In the rows, 128 means zero.
One turn moves every row onto another: examples first, then more rows asked
Q_948: [ 98 133 146 115 116 123 151 118 163 167 108  95 147  89 117 135 138 117
 109 103 107 135 145 102 137  84 140 104 103 167]
Q_978: [121 125 152  95  84 108 117 107 116 138 130  86 119 105 160 112 131  97
 139 113 122 161 131 137 143 101 166 121 100  82]
Q_937: [ 96 112 139 140 117 151 146 145 156 173 110  81 122  98 131 136 133  97
 174 106 149 146 147 160 156 128 141 115 103 139]
Q_130: [130  69  96 106 108 124 149 111 118 181 136 119 106 111 115 123 128 142
 127 142 150 101  95 106 123 131 145 111  94 116]
Q_34: [166 151 120 138 165 105 102 149 163 143 153 122 147 123 128 143 125 122
 176 145 125 111 134 144  94 128  97 100 116 153]
Q_250: [138 120 110 121 105 124 118 151 129 132 136 101 100 148  86 121 148 111
 140  98 103 149 145 179 122 146 142 150 110 176]
Q_302: [157 126 149 161 138 146 127 129 187 136 144 145 157 129 139 120 119 110
 121 141 169 148 115 158 151  82 137 103 136 119]
Q_233: [143 139 152 120  89 116 130 129 157 131 165 143 143 118 142 142 143 119
 109 124 150 118 147 161 148  70  92 128 115 164]
Q_827: [140 107 126 145 114 116 168 125 114 168 102 126 134 140 150 141 129 131
  85 136 126 119 113 163  96 142 109 153 137 124]
Q_505: [145 113 148 125 103 104 129 132  88 133 108 130 131 123 139  85 145 124
 146 146 124 142 108  95 137 147 132  97  75 150]
Q_28: [151 119 133 121 162 109  94 128 126 131 143 112  94 139 120 112 155 109
 125 142 103  99 113 172 168 174 113 107 137 133]
Q_465: [167 111  72 133 122 118 108 127 169 132 139  95 121 131 112  84 138  92
 159 118  83 152 119 118 115 146 127 127  99 147]
Q_961: [116 116 118 138 100  92 136 141 141 154 135 110 148 124 115 101 154 128
 157  83 107 137 126 176 171 129 149 150 154  95]
Q_884: [150 132 128 101 134 104 132 145 126 163 123  93 139 130 169 139 131 111
 114 113 111 109 106 154  83 151 102 156 120 113]
Q_303: [ 97  94 122 137 125 125 125  66 141 127 153 164 151 129 136 129 103 120
 148 134 110 117 131 117 126  97 121  84 112 166]
Q_838: [110 149 140 123 158 108 117 100 138  95 161 148 146 143 145 110  96  94
 184 110 124 126 120 137 145 123 134 114  96 140]
Q_634: [114 146 113 144 148 149 166 120 140 140 153 140 118 154 139 141 142 129
 138 151 149 141 115 148 166  94 160 106 163 102]
Q_971: [162 121 141 110 126 142  91 131 190 156 165 102 148  86 164 134 125 102
 156 134 141 110 136 151 133  92 113 107 115 133]
Q_453: [124 115  93 119 141 187 166  96 128 126 149 144 112 112 102 126 151  97
 122 145 127 137 113  98 132 131 138 133 134 110]
Q_31: [144 149 114 135 141 101 130 149 149 145 161 142 134 139 101 166 134 139
 140 134 145 107 141 165  97 111  94 117 125 165]
Q_260: [143  99  95 142 131 135 135 117 167 148 125 122 116 140  69 110 131 129
  99 126  97 154 125 133 109 123 176 126 131 160]
Q_887: [130 100 140 120  94 119 133  86 115 140 111 103 122 105 153  91 122 103
 127 123 122 155 126 129 154  82 162 106 111  80]
Q_300: [ 78 116 128 112 131 130 120  95 150 137 183 139 125 132 129 170  95 119
 163 124 140 115 134 158 120 131 159 122 117 142]
Q_836: [117 172 134  94 116 116 134 129 108 121 159 126 127 140 159 140 172 123
 141 120 102 118 139 134 155  82 104 107 135 152]
Q_707: [164 115 143 144 153 121 136 128 133 158  86 111 155 130 171 111 119 112
 107 143 104 133  98 132  87 150 122 126 132 113]
Q_501: [108 141 104 144 122 110 168 132 172 139 126 103 152 121 127 105 141  81
 142  88 150 156 112 110 158 103 116 123  94 112]
Q_745: [113 143 139  78 142 177 136 126  94 116 144 134 117 121  98 141 165  94
 124 112 109 132 124 123 124 126 132 134 130 140]
Q_561: [132 118 123 110 127 188 122 115 105 118 139 125 121 101 131 118 161  76
 170 147 102 148 128 101 126 156 116 115 114 135]
Q_162: [130 125 133 118 140 104 105 113 152 144 162 125  96 134 110 143 157 133
  77 164 101 115 118 143 142 171 135 108 145 139]
Q_613: [104 100 139  99  75 118 129  95 112 150 127 101 117 118 139 130 133 110
 111 107 131 155 128 146 139  79 159 114 116  87]
Q_114: [141  99 103 137 141 107  95 113 146 137 149 129 121 156 120 116 166 106
 101 148 101 125  92 133 147 159  96  84 143 122]
Q_203: [163 130 110 173 161 116 136 131 164 147 137 154 147 138 108 135 117 137
 145 159 144 123 131 142 104 112 110  93 134 153]
Q_261: [121 133 148  80 141 115 117 160 106 147 135 114 124 144 107 127 135 123
 130 108 153 136  79 128 120 138 177 114  97 110]
Q_395: [125 122 119 123  95  76 116 124 154 153 134 108 175 107 128  96 161 128
 138  94  66 143 124 117 149 115 138 123 145 113]
Q_815: [118  94 135 142 100 109 125 117 160 178 121 103 147  92 119 115 142 150
 143 122  82 136 143 152 153 132 178 127 159 116]
Q_539: [132 122 115 120 137 159 111 111 150 161 150 103 126 103 180 136 147 119
 181 166  99 120 135 114 141 110 132  74 141 122]

Q_303 goes to Q_300
Q_31 goes to Q_34
Q_887 goes to Q_613
Where do these go?
Q_961 goes to Q_395
Q_634 goes to Q_836
Q_561 goes to Q_453
Q_501 goes to Q_948
Q_28 goes to Q_114
Q_827 goes to Q_884
Q_302 goes to Q_233
Q_465 goes to Q_260
Q_261 goes to Q_505

One turn moves every row onto another: examples first, then more rows asked
Q_174: [154 143 129 127 141 115  89  97 158 169 153 135 124 142 143 151]
Q_133: [148 103  99 127 151 117 119 119 203 179 189 158 119 123  92 168]
Q_697: [133  80 108 164 197  85 102 113 165 122 140 175 113 118  97 113]
Q_636: [139 108 113  93 135  87  78 142 152 154 126 164 174 107 126 137]
Q_463: [155 107 111 168 174 132  64 125 167 162 139 180 125 100  59 121]
Q_43: [170  89 109 161 164 131  83 145 202 139 121 176 122 101  69 119]
Q_710: [160  92 109 146  64 115 112 141 163 141 146 160 117 114 115 127]
Q_422: [140 143 118 133 123 130 118 136 157 128 141 154 167 108 152 148]
Q_158: [150 106 118  88 141  81  67 132 159 169 131 157 157 121 125 139]
Q_160: [158  60 105 169 130 132  76  94 156 125 148 188  88  93  98 143]
Q_841: [150  66 101 170 131 138  87  96 141 122 139 196  96  90  99 145]
Q_638: [155 108 108 143  77 110 107 121 129 166 142 174 102 137 111 133]
Q_690: [134 122 108 115 137 102  88 102 161  72 144 178 128 129 142 138]
Q_414: [127  81 105 169 192  90 104 121 167 113 152 178 127 104 100 109]
Q_219: [155 104 102 140  80 113  88 140 149 158 184 171  98 114 107 124]
Q_238: [161  58  99 163 132 136  90 105 156 114 138 195  86  91 102 144]
Q_763: [117 100 104 139 119 165 112 129 159 156 104 188 149 121 124 124]
Q_424: [138  85  96 116 127 158  89 157 212 151 155 179 107 121 122 116]
Q_467: [130 116 108 145 142 125 134  96 160 182 155 165 151 122  94 174]
Q_356: [139 103  93 128 138 129 155 142 193 148 157 174 144 109 102 168]
Q_40: [158 104 106 163 172 136  98 135 159 146  98 192 129 107  67 126]
Q_495: [122 103 113 138 136 150  65  99 166 197 149 166 112 140 112 121]
Q_119: [148 104 106  78 144  83  72 153 166 154 139 169 153 115 127 133]
Q_878: [159 139 104 102 142 122  99 156 186 134 179 159 109 124 145 141]
Q_521: [140 115 113 118 137  96  68  94 178  84 157 162 117 134 136 136]
Q_199: [133  77 114 173 190  88 106 109 170 119 136 170 131 111  98 112]
Q_403: [128 126 117 127 136  99  68  82 151  92 154 167 135 129 134 138]

Q_133 goes to Q_467
Q_424 goes to Q_495
Q_119 goes to Q_158
Where do these go?
Q_174 goes to Q_422
Q_697 goes to Q_199
Q_160 goes to Q_841
Q_40 goes to Q_43
Q_521 goes to Q_403
Q_638 goes to Q_710

One turn moves every row onto another: examples first, then more rows asked
Q_239: [127 109 202 174 149 127  97  97  83 122 122 123]
Q_567: [106  56 169 166 148 117  93 111  90 135 101 168]
Q_361: [140 160 151 176 164 108 128  96 133 103 124 161]
Q_946: [117 109 122 131 170 100 119 114  89 121  98 210]
Q_295: [ 93  81 183 126 171 125 113 123  88 145 110 177]
Q_499: [124  90 114 167 164  97  95  85 109 115  97 190]
Q_297: [149 145 146 180 167 103  95  73  99  98 118 147]
Q_612: [118 128 171 146 184 156  99 110  96 164 118 121]
Q_601: [117 138 204 152 140 129  99  67  83 160 104 143]
Q_352: [113  97 136 171 124  70 113  93 113 131  84 187]
Q_891: [ 92 107 166 118 119 138  91 114  83 149  83 165]
Q_35: [137 171 158 157 153 100  99  51  98 142  98 164]
Q_415: [118 122 125 150 147 100  99  68 100 150  75 206]
Q_573: [127 133 219 154 170 110 120 107  97 138 121 142]
Q_974: [121 112 116 162 152 107 129 117 120 113 100 201]
Q_926: [117 132 152 171 169  84 102  51 137 124 115 159]
Q_968: [ 93  90 160 154 111 123 109 102  64 130 101 156]
Q_462: [ 82 105 194 148 144 151  84 112  88 123 103 159]
Q_492: [152 167 152 158 170  89 119  99  98 108 111 169]
Q_566: [116  98 139 143 149 144 105 139  73 163  83 158]
Q_143: [124 151 148 175 158  89  93  91 127 101  88 191]
Q_76: [ 98 127 173 154 155 136 101  61  91 124 134 129]
Q_984: [ 91  79 164 148 142 144 124 129 101 128 112 175]
Q_626: [114 125 198 163 154 141 123 109 112 123 135 133]
Q_794: [110 155 197 167 165 125  86  82 119 107 115 147]
Q_221: [105 149 195 127 151 140  84  78 105 141 109 132]
Q_985: [131 168 159 141 159  92  87  72 142 134  90 160]
Q_421: [107 150 156 153 181 153 106 116  96 161 109 119]
Q_902: [ 94  97 141 158 136 115  93 121  98 114  73 204]
Q_528: [127 121 125 170 164 102 113 133 123 168  68 173]
Q_459: [143 122 117 165 159  95 112 130 112 159  71 176]
Q_583: [149 157 151 168 190 107 103 100 133 159 101 142]
Q_370: [129 155 132 171 197 118 106 101 135 159  96 142]
Q_950: [118 126 132 134 129  88  96 103 116 137  64 199]
Q_128: [107 114 142 160 147 142 117 150  82 168  82 145]
Q_675: [ 96  88 171 135 135 125  96  84  85 175  81 180]

Q_974 goes to Q_984
Q_239 goes to Q_297
Q_566 goes to Q_612
Where do these go?
Q_675 goes to Q_601
Q_76 goes to Q_926
Q_946 goes to Q_295
Q_421 goes to Q_370
Q_794 goes to Q_143
Q_891 goes to Q_221

